Each named turn below is shown by a few rows before and after it. Which turns, in which order, take the first row of each later pair to the second? The first pair is answered.
Tor:
[-13 -10  14 -16   5  20   0 -21  13  -8  -9  -6  11   8 -15  17 -12 -16
 -20 -28  17  27   0  -8 -26  -7 -19   8  -8  -6   8 -11  13   6   0  -2
  -3   1  13   5  -3  12 -10  -7 -11 -21]  ->  [-14 -10  19 -15   3  32  -5 -17  18  -8 -20  -1  14  -1   4  14   0 -15
  -9 -13   8  20  -3   1 -25  -2 -15  -4   4  -1  11 -28  15   3  -9 -14
   4  -5  14   0  -3   3  -3   1  -8 -23]
[  7   2  18  21 -14  19  13  -1   8  -4  12  19   8 -44   5   3   8 -22
 -24 -36  25  40   3   5 -52   4 -36   0  21 -10   3 -22  -4  21  -4 -19
  29  -9   1 -23   1  -1 -27 -34  -5 -16]  ->  [  0  -4  13  21 -16   6  10 -10   4 -10  19  14   9 -43  -8   9  -5 -13
 -36 -48  31  45  13   1 -53   6 -27  11   6 -11   5 -14   3  27   4  -6
  22  -7   2 -10   0  12 -27 -35 -11 -17]
[-12 -33  -5 -13  -3  13 -12   4  12  -6  -2 -19  -7   2   3  -2 -11  -3
   7  -4 -13  -2   4   3  -8   3   6   2   3  -7  16   1   9  -9  -2   8
  20  -2   3  -1   2   7  15  20  21   0]  ->  [ -6 -11  -1 -16  -1  16   1  13  11   0   1 -15  -6   5  11   3   3 -16
  11   5  -7  -4  -4  -6  -6  -2 -16  -3  14 -10   6  12  -5  -8 -15  -1
  17   2  -2 -19   9  -5   2  20  23   4]
[ 17   5 -19  -4  -5 -21  -7   4 -12  -2  24 -16 -14  17 -10   4  -8   6
  14  -4   3 -11   6 -17  13  -5   8   5  -7 -13  -5  29  -6   1   7  13
  -3  18  -7  -4  -4  10  -5 -12   9   5]  ->  [  5 -15 -16   0 -12 -20 -18  -3  -1 -10   6 -14 -14   8   8  -3   0  22
  27   2  -8 -17   7   3  11   5  27  -4  -2  -8  13  -7   8 -11  12  10
   9   8  -5   6  -8   5  13  -8  11   2]
fiz:
[ -6   6  -7   7  -7  -5  -7   2   7   3  -4   4  -2   6   7 -30  13   3
  14  30   4  -8 -18  16  18  -7  -1  -3  10   9 -10  41   1   5  10   9
 -14 -12   0  10   2  23  -1 -17 -17   8]  ->  [-16 -14  -5  -1  -7   4  -6   4  18  -4   4 -14  -6  17   6 -20 -11  -4
   5  13  -5   2 -17   8   0  -9  -9   7   4 -11   1  48   3   4  10  19
  -5  -3  -4  13  -6  33  -6  -8 -14   3]
[ 19   0   8  -6 -10   2  -6  24  -6  23  13  11   9  -2  -7  37  21 -16
 -27 -13   7 -10  -5 -10 -14   4  -8 -32   0  -2 -16  24 -33   9   1 -20
  11  -3 -25 -25  17 -21   0   3   3  16]  ->  [  4   4  -8  13  -8 -18  -1   8 -10   5 -12  32  -4  -5 -13   4  17   9
 -22   4   9 -11  -9  13   9   3  20 -37 -10  32 -10   9 -13   6  31 -34
  -7 -11 -15   4  10 -12  18 -24 -23  18]
[  7  -4   4  10  -4  11  -6  -8   2   7  -7  13   9 -11  11  -5  24  11
   8  21 -12 -24  10   5   3  17  16 -11  -3  -5   9 -24  11   8  -2  -4
  11  -1   0  -8   0  -5  16   2   1  -8]  ->  [ -4 -20  -6  10  -4   7  -5 -12  15   0  -8   3   2  -7   4  -7   4  20
   2  10 -19 -13   4   4   0  13  19   1  -7  -9  16 -21  21   1   7   0
  16  -3  -1   7  -9   6  18  -2  -3 -13]
doz:
[ 19   1   4   6  -8  -6 -23  25 -41   1  10  16   3 -22 -17  -5  -7  42
  44  36   6 -20   5  23  13   8  49 -18 -16  15   6 -21  -4  24  41  -7
 -22  -3 -18   1  11 -16  23  -8  11   6]  ->  [  7 -14   7  -1   0  23  -7  53 -19   8   5 -14 -23 -17  10  -5 -17  14
  57  52 -15 -24 -34   9   1 -11  13 -24  15  -5  -2  -1 -14   0  16 -21
  -5   0 -23 -21  13 -33   9  -8  31   5]
[ -6 -19 -20  -1   6 -10 -22   6   6 -29   9 -30 -13  22 -12  21 -12  24
  -4  -6 -10   2   9   3  -6   9  24  21 -22 -14   6   5  11  -4   5  18
   9  -2  -9  11 -11  13   5  11  10  -2]  ->  [-12 -24 -23   7  10  -4 -14  10  11 -28   7 -35 -25  22  -6  14 -18  22
   1   2 -16   0  -4   4  -7   4  19  18 -11 -14   4  15  11  -8   1  13
   9  -2 -11   8  -9  10   2   6  13  -1]
[-32   4   0   4  -9   8   5  -9   0   0 -10  -8   1   0   4 -11  14   1
 -14  13   5  15  -4  -2  -1  -3  -1  -8   7   9  16 -11  -7 -12   5  -8
  17   7  -3   3   0   7  -2  -4   4  -6]  ->  [-28   6   4  -1 -10  12   3  -9   0   2 -12  -9   8   0   3  -5  13   1
 -14  10   6  16   1  -3  -8   4   1 -12   6  12  19 -13  -9 -10   2  -4
  17   5   0   2  -2   9  -1  -3   9  -4]

(2 to 3 turns a pair)
[-25 -12 -10  16   2   9 -12   2  34 -16 -23  -1 -13 -11   4 -15  -8  23
   6  13 -18  -6 -14  24  -2   0  15   7   9  14  12 -28  19 -13  10  -4
   3 -11  -2  21  -4 -12  12  -9  -9 -11]  ->  [  8  21   3  11  -2   0 -25  -6  -1   4   1  25  20 -19  -4   3  37  19
   2  10   1 -22  21  17   2  14  28  -4  -4  17   0 -26  -4  18   1   6
  -9  -8 -12   1  13 -20   8   3  -4  -2]
fiz, fiz, doz
[  2   4  24 -25   0  12 -10 -28 -27  42   9  24  27  21 -27  13 -32 -40
   7 -32   4  30  12 -32 -30  -1 -18   2  21   2   1  -3 -18  -4 -19   9
   9 -12 -19 -25 -24  18 -32  10  15   2]  ->  [ -1  33   3   1   7   1   1 -22 -33  45 -23  55   0  10  -8 -32  -7 -32
  27  13   5  16 -14 -12  10 -11  -9 -16  38  40 -13  -2 -12 -13  -4 -20
  -8 -26 -12 -25 -17   4 -24 -21  -6  15]
fiz, doz
[ -1  13  13 -11  14   8  10  14  -2  23  -1  -2  -8 -14   2  12  24 -20
   1  25  -1 -14  -1 -21 -13   3 -27 -10   9 -10 -34 -10 -13   7 -17 -23
   8  -6  -9 -26   3 -15  -4   1   2  -1]  ->  [ -3   7  18  -7  11   8   5  14   5  24 -11   2  -6 -18   8   9  26 -15
   6  25 -10 -15  -1 -17 -11   7 -20 -14  12 -10 -27 -26  -5   6 -19 -26
  15  -8  -8 -23  -2 -19   3  -1   4  -6]
Tor, Tor, Tor
[  6 -12 -36  -3 -13   2   0 -25 -12 -28  -8  -2  -4  22   6  -9  13  27
   7  25   6  -1  43  25   6 -15   5 -31  25  13  27 -13   9  -3  15 -20
  -1 -16  11   9  -1 -18   1  -4 -49 -22]  ->  [ 10   5 -35  -8  -6 -11  10 -22 -20 -22   8  -4  -2  33 -14  -2  -8  16
  -8  13  21   4  48   7   7 -22  -9 -16  18   6  11  29  -3   7  15 -16
 -15  -6  13   6  -1 -10 -17  -5 -52 -15]
Tor, Tor
[ -6 -21  -2 -11  -2   0  -6 -12   8  -3  18 -26  -8   1 -25   7 -26  -9
   4  -9 -21  20  14  16  -5  -6   8   0 -19   5   2 -30  10 -11  12  19
  -4   7  17  25 -29  35  18   8 -10 -11]  ->  [ -4 -23  -2 -16   0  11  -2  -5  13  -1  20 -35 -13   0 -12  14 -27 -23
   2  -5 -29  20   1  12 -11  -5  -6   1  -7  -3  -1 -25   8 -16   2  15
   6   5  17  17 -30  27  18  13   0  -9]
doz, doz
[-35 -32 -27  19   4   7   9   3  27  11 -20  -8 -15 -14  22  -3 -14 -10
   0   8 -10  10 -12   3   0 -16 -25   1  29  10  -3  25   9 -15  16 -20
 -19   6  12  17 -34   1   8  -7  18 -14]  ->  [  3  -2  -7   3   2   6  -1   4  -1  33   4   3  10 -17  19  22  29 -24
  -1   3   6  -5   8 -17  -5  -8 -30  -6  26   0 -22  44 -24   9  -6 -11
 -24  18  -3 -17 -14 -12  -8  15  29  -4]
fiz, Tor, fiz
[ 16  -1  12  -2  13  47   8  13 -17  15   1  -3   1  14  13  14   6 -25
  -8  -5   4   3 -14 -10  -4 -18 -30  -9  21 -13   7 -15  -2  15 -12 -19
  -4 -10  15 -27   6 -14  -7   5 -12  -2]  ->  [-10 -24  -4  15  14  30  12   4  -2  -3 -13  -3 -13  22  -1  -6 -25  -8
 -12  -8  -1  16 -20   5   3 -25 -11   4   5  -5  18 -19  22   4  13 -18
  -7 -14  25   2 -14   0   3 -14 -30  -4]
fiz, fiz
[-19  -4 -14  43   3  -5   9 -20  21  28  28 -28  -7   2   7 -20 -17   4
 -26  -6   9  11  10 -21  25   5  -8  -4  18   7   1  40   7 -15  11  21
  14  24   0  27   5  33 -19   0 -24   7]  ->  [-21   5 -16  46   3  -9  11 -20  19  29  22 -13  -7  -1  11 -32  -6  11
 -26   2  14   9   9 -12  37   7  -3  -9  18  20   1  36   9 -13  18  13
   8  18  -1  31   8  28 -15  -3 -33   9]
fiz, fiz, fiz
[-21 -21  -1   4  -5  -6   9 -25  11 -25 -21   4 -12  -1 -12 -14 -27  17
  -5  -6   7  16  -8   8  -7  -1  19   2 -22  18  17 -21  18 -10  19   0
  -1   3  17  34 -17  27  11 -20 -30  -9]  ->  [-17 -16   6  -9   0  23  26   6  26  -5 -16 -23 -26   3  11  -6 -27 -25
   1   2  -3  13 -35 -13 -23 -20 -36  -3  13  -5   0   4  -5 -28 -14 -20
  16   7   7  -4  -9   8 -10 -12  -7  -9]
doz, Tor
[  1  30  -8 -12   8   4  12   1 -22  20  20  20   0  12 -13  -6  45  11
  27  13  20  10  11   0  28  -2  -8 -11  -6   3 -13  21 -31  26  -4   3
 -33  13   3  -3  15  -6 -11  -8  -4   7]  ->  [-32  -3 -13  -1   1  14   5  -5   4  -4 -11  14 -18   6   2 -29  25  34
  42  24  -8  11  -2  27  27   3   9 -12  -6  17  12 -24  -2   2  11  -6
 -17  -3  12  20  -1  -1  10 -22 -12  -1]
fiz, Tor
[-15 -27  12  -2   3  15   1  -6  20 -13  -5 -20   1  13  -6  15 -37  -3
 -15 -22   5  15  -5  -1 -25  -3  -7   3  -6 -18  13  -5  12  -1  12  14
  15   0   1   4  -6  14   3   1   2  -5]  ->  [ -7 -11  26   5  -4  14 -12 -13   9 -11 -25  13  13  -6   6   3  10   6
   1  -4   6   1   5  13 -16  12  12 -20  -2   8  14 -50   9   1  13  -1
  11 -11   9  -1   6  -4  20  -2  -3  -3]
doz, Tor, doz
[  8  21  13   7   5 -12  18 -17 -18 -21  -2  37   1 -12 -20  -8   5  -5
 -21   2  10  26  38 -14  11   6 -10  -2 -10  21   1  -9  -6  21  11   6
 -14  -7   1  -4  14   8  -3 -15 -21 -21]  ->  [ 14  -2  31 -14   0  11   8  -7  -3 -14   6  10  10  -8 -14  16   3 -18
 -17 -17  -4  27  41 -23 -16  14 -20   3  -4 -10   8 -16 -10  16 -12  17
  12  -1  -6 -19  17   3  -3  14   3 -30]
Tor, fiz, fiz
[ -6   1   9 -16   5  -9 -16 -22 -14   3   8   4  11  26 -18  21 -13 -14
 -21 -30  -8   9  20 -16 -13  11 -18  -5  -7 -11   6   6 -25  25   8 -11
 -10   4   0  -2   3  24  -1  -1   2  -1]  ->  [-10  10   2  -2   5 -22 -10 -27 -19   0  -8  22   4  19 -21   3  -4   0
 -17 -14   0   8  15  -3   2  12   3 -11 -11  11   9  -1 -19  22  24 -20
 -19  -1   8  10   5  21   6 -19 -14   1]
fiz, fiz
